Each row has a name. After each piece below comes the name of the row it's from, unless a question asks for something else. Each question is about the rows just above it. Places in a row count from 1.

[-3.59 -4.30  0.39 -8.34 -4.21 -0.93] = E
[-3.00 -6.84  1.63 -8.94 -5.35  0.06] = V
[-3.03 -5.68  1.48 -8.32 -4.46  0.28] = S
[-3.18 -6.54  1.02 -8.61 -3.87  0.09] = W
[ 0.38 -8.34  1.21 -8.30 -4.73 -0.79] = Z
[-2.74 -6.12 -5.35 -8.94  1.63  0.17] = N
Where do [ 0.39 -8.34] appear? : E
key -> tag
[-4.46] -> j281
[-8.62] -> j632
[-4.73] -> j980
[-5.35] -> j453
[-8.61] -> j878
[-3.87] -> j11
[-3.88] -> j462
[1.63] -> j780
Join W by its entry at place 5: : j11
q: [-3.00 -6.84  1.63 -8.94 -5.35  0.06] : V
Which row holds [ 1.63 -8.94 -5.35]? : V
q: [-8.94 -5.35  0.06] : V

[-2.61 -4.37 -7.31  2.88 -0.09  1.42]  C
[-3.43 -3.91 -7.31  2.87 -2.73  1.85]  B
[-3.41 -3.64 -7.31  0.78 -3.38  2.02]  M
[ 2.87 -7.31 -3.91 -3.43 -2.45  1.78]  Y
[ 0.43 -2.21 -7.31  6.35  1.71 -0.26]  K
[-2.56 -3.45 -7.31 -1.18 -4.72  1.77]  D
[-1.17 -1.40 -7.31  3.76  1.11  0.46]  Q
[ 0.17 -2.29 -7.31  7.79  1.68 -0.36]  T
Table of tags by key:
[-7.30] -> j388
[-2.45] -> j535
[-7.32] -> j17
[-2.21] -> j781
[-7.31] -> j529
[2.87] -> j433
[-2.46] -> j354
Look up the entry of Y at place 2 in the table: : j529
Where do [ 0.43 -2.21 -7.31  6.35  1.71 -0.26] appear? : K
q: [-2.56 -3.45 -7.31 -1.18] : D
q: [-3.43 -3.91 -7.31  2.87] : B

[ 1.28  9.44 -1.93 -1.70  9.94 -4.03 -0.98  4.20  1.45 -6.14] : P
[-7.37  2.93 -0.64 -4.28  6.23  1.91  3.64 -6.87  1.43  1.38] : A
[-1.50 -0.85 -0.15  0.36 -1.60 -1.31 -0.50  0.28 -0.16 -0.63] : R
[ 0.10  2.92 -0.44 -4.40  0.87 -2.53  2.81  0.37 -1.60  3.32] : X
[-7.80 -5.44  6.94 -7.10 -4.35  5.79  7.36  5.05 -4.22  7.40] : J
[-1.91  0.91 -0.18 -0.86  1.69  0.57  1.09 -1.79  0.49  0.21] : H
q: [ 9.94 -4.03 -0.98  4.20  1.45 -6.14] : P
tags:
[-7.80] -> j484
[-1.91] -> j62
[1.27] -> j633
[0.10] -> j726
[-7.81] -> j801
[1.28] -> j999
[-7.37] -> j159
[-4.03] -> j651
The tag of P, keyed by place 1: : j999
q: [ 9.94 -4.03 -0.98  4.20  1.45] : P

[ 4.55 -4.55  4.05  2.32 -0.52 -3.22  3.86 -0.04 -1.81 -3.31 -3.81 -0.79
 -4.33 -1.72 -3.32 -5.79 -2.17 -4.02  0.23 -3.62  0.24 -4.93  2.06 -0.99
 -0.25  2.89  4.99 -0.42  1.57  2.12 -2.95 -3.06]  L
[ 1.43 -0.54  4.05 -2.19 -0.54  1.69  2.50 -4.45  0.71 -2.13  4.33  1.45
 -2.93  0.23 -3.32 -5.79 -2.17 -4.02  0.23 -3.62  0.24 -4.93  2.06 -0.99
 -0.25  2.89  4.99 -0.42  1.57  2.12 -2.95 -3.06]  G
[-0.53 -0.78 -2.25  1.45 -0.54  0.23  1.69  4.33 -2.19  2.50 -2.13 -4.45
  0.71 -2.93  4.27  3.04  0.47 -1.68 -0.04 -1.69  1.26  0.46  2.58 -2.78
 -3.05  2.77  3.27 -4.48  1.78 -1.21 -0.64  2.92]  U
q: [ 1.45 -0.54] : U
Which row holds [ 4.55 -4.55  4.05  2.32 -0.52 -3.22  3.86 -0.04 -1.81 -3.31 -3.81 -0.79
 -4.33 -1.72 -3.32 -5.79 -2.17 -4.02  0.23 -3.62  0.24 -4.93  2.06 -0.99
 -0.25  2.89  4.99 -0.42  1.57  2.12 -2.95 -3.06]? : L
q: [ 1.45 -0.54  0.23  1.69  4.33 -2.19  2.50 -2.13 -4.45  0.71 -2.93] : U
q: [-2.25  1.45 -0.54  0.23  1.69  4.33 -2.19  2.50 -2.13] : U
tags:
[-2.93] -> j656
[0.23] -> j773
[1.45] -> j60
[-1.72] -> j368
[-1.68] -> j885
The tag of U, keyed by place 14: : j656

[ 4.82  3.73  2.61 -0.58  4.18 -2.11 -2.81  1.11  1.74  0.15 -2.09 -2.32
  2.91 -0.19  0.30  1.78 -4.86 -4.54 -1.61  0.94 -2.34  4.95 -1.19  4.59
 -1.15 -0.93  0.57 -4.64  3.15  0.44 -0.21 -2.16 -2.06 -3.63 -5.70  1.63
 -0.80 -2.96 -0.35] : dek
[ 5.75  2.58  0.11  0.74  0.19 -5.90 -0.24  0.49  1.80  3.58  0.50  1.47
 -0.95  1.46 -0.88  0.23  0.82  4.03 -0.77  0.28  1.51  3.45 -1.02 -1.11
 -0.15 -1.38 -0.57  3.18  0.61 -0.21 -4.89 -0.40 -4.03  3.64 -0.09  2.31
 -2.56 -2.83 -1.19] : Purip
[-0.63  1.70 -0.13 -0.84 -6.06 -2.64  0.45  0.85 -1.50 -3.45 -1.26  0.41
 -0.41  0.94  1.99 -3.73  0.39 -2.48  4.74 -0.39  1.55 -3.49  0.70 -0.18
  0.34 -4.52 -0.30  2.62  1.20 -1.58 -1.38 -1.15  1.10  0.04 -1.82  3.66
 -0.91 -2.15 -1.55] : guga
[ 2.85  5.95 -0.61  1.68  0.13 -1.27 -0.86 -1.00 -0.84  0.15  0.70  2.94
  2.91 -0.19  3.02  3.67 -5.92 -0.23 -2.55  4.61 -2.28  1.96  0.27  1.87
 -1.48  1.34 -1.83 -4.64  2.72  2.63  1.14  0.68 -0.09 -2.18  1.93  1.63
 -3.58  2.27  1.69] : Momal
[ 0.63  3.07 -4.41 -0.32 -0.75  0.01  0.63 -0.20 -0.85  0.32 -0.01  2.99
 -0.06 -5.11  0.90  1.17  1.21  2.71  0.26  1.75 -1.64 -3.00  2.08  0.62
  0.65 -1.23  1.33 -1.13  0.00 -2.30 -1.23 -2.37  4.55  0.27 -1.67 -3.40
  0.83 -3.11 -2.80] : vud
[ 2.85  5.95 -0.61  1.68  0.13 -1.27 -0.86 -1.00 -0.84  0.93  0.70  2.94
  0.60  1.62  3.02  3.67 -5.92 -0.23 -2.55  4.61 -2.28  1.96  0.27  1.87
 -1.48  1.34 -1.83 -0.09  2.72  2.63  1.14  0.68 -0.09 -2.18  1.93  1.63
 -3.58  2.27  1.69] : voso
[-5.90 -2.60  0.15  2.06  0.68  1.48  2.28  3.65  1.26 -4.62 -0.39  3.19
  0.05  0.69  2.97  1.23 -0.06  6.60  2.40  2.01 -0.50 -0.73  5.38  1.12
 -0.13 -2.34  0.36 -1.40 -0.82  2.31 -0.55  1.93  0.73  5.95  0.06  3.30
 -2.97  4.35 -5.92] : pap
Which row holds [ 0.00 -2.30]? : vud
key -> tag
[-2.54] -> j919
[0.70] -> j444
[-1.61] -> j451
[-1.38] -> j158
[4.73] -> j213
[4.74] -> j225
[-2.55] -> j417
Join guga by its entry at place 19: : j225

[ 0.48  4.41  2.19  7.91 -1.34  3.03] -> rik
[ 4.70 -2.20  0.74 -1.69 -4.86 -5.79] -> kog
[ 0.74  4.70 -2.20  8.37  1.87  2.60] -> tegul
q: [ 2.19  7.91 -1.34] : rik
Table of tags by key:
[1.87] -> j392
[4.70] -> j556
[4.71] -> j365
[4.69] -> j370
[-2.20] -> j172
[-2.21] -> j884
Look up the entry of tegul at place 2 in the table: : j556
The row with [ 0.74  4.70 -2.20  8.37  1.87  2.60] is : tegul
q: [ 4.70 -2.20  0.74] : kog
Which row holds [ 0.48  4.41  2.19  7.91 -1.34  3.03]? : rik
q: [ 4.70 -2.20  0.74 -1.69 -4.86 -5.79] : kog

[ 0.85 -4.63  4.45 -1.86 -5.69 -1.60  0.20] = tipuz
[ 8.48 -1.15  0.68  1.88  3.20  0.60  1.93] = zunug
[ 3.33 -3.31  1.71  0.85  0.32 -1.79  3.55] = poki
[ 5.46  3.32  3.70  2.06 -5.63  0.54  1.43] = misog
[-2.55 -0.80  3.79 -1.44 -2.52 -5.47  3.80] = govan
[ 0.85 -4.63  4.45  5.41  1.55  2.16 -3.52] = sul
[ 0.85  3.23  4.45 -1.86 -5.69 -1.60  0.20] = riz
[-2.55 -0.80  3.79 -1.44 -2.52  1.71  3.80] = Bamu
Which row holds [-1.15  0.68  1.88  3.20  0.60]? : zunug
q: [0.54 1.43] : misog

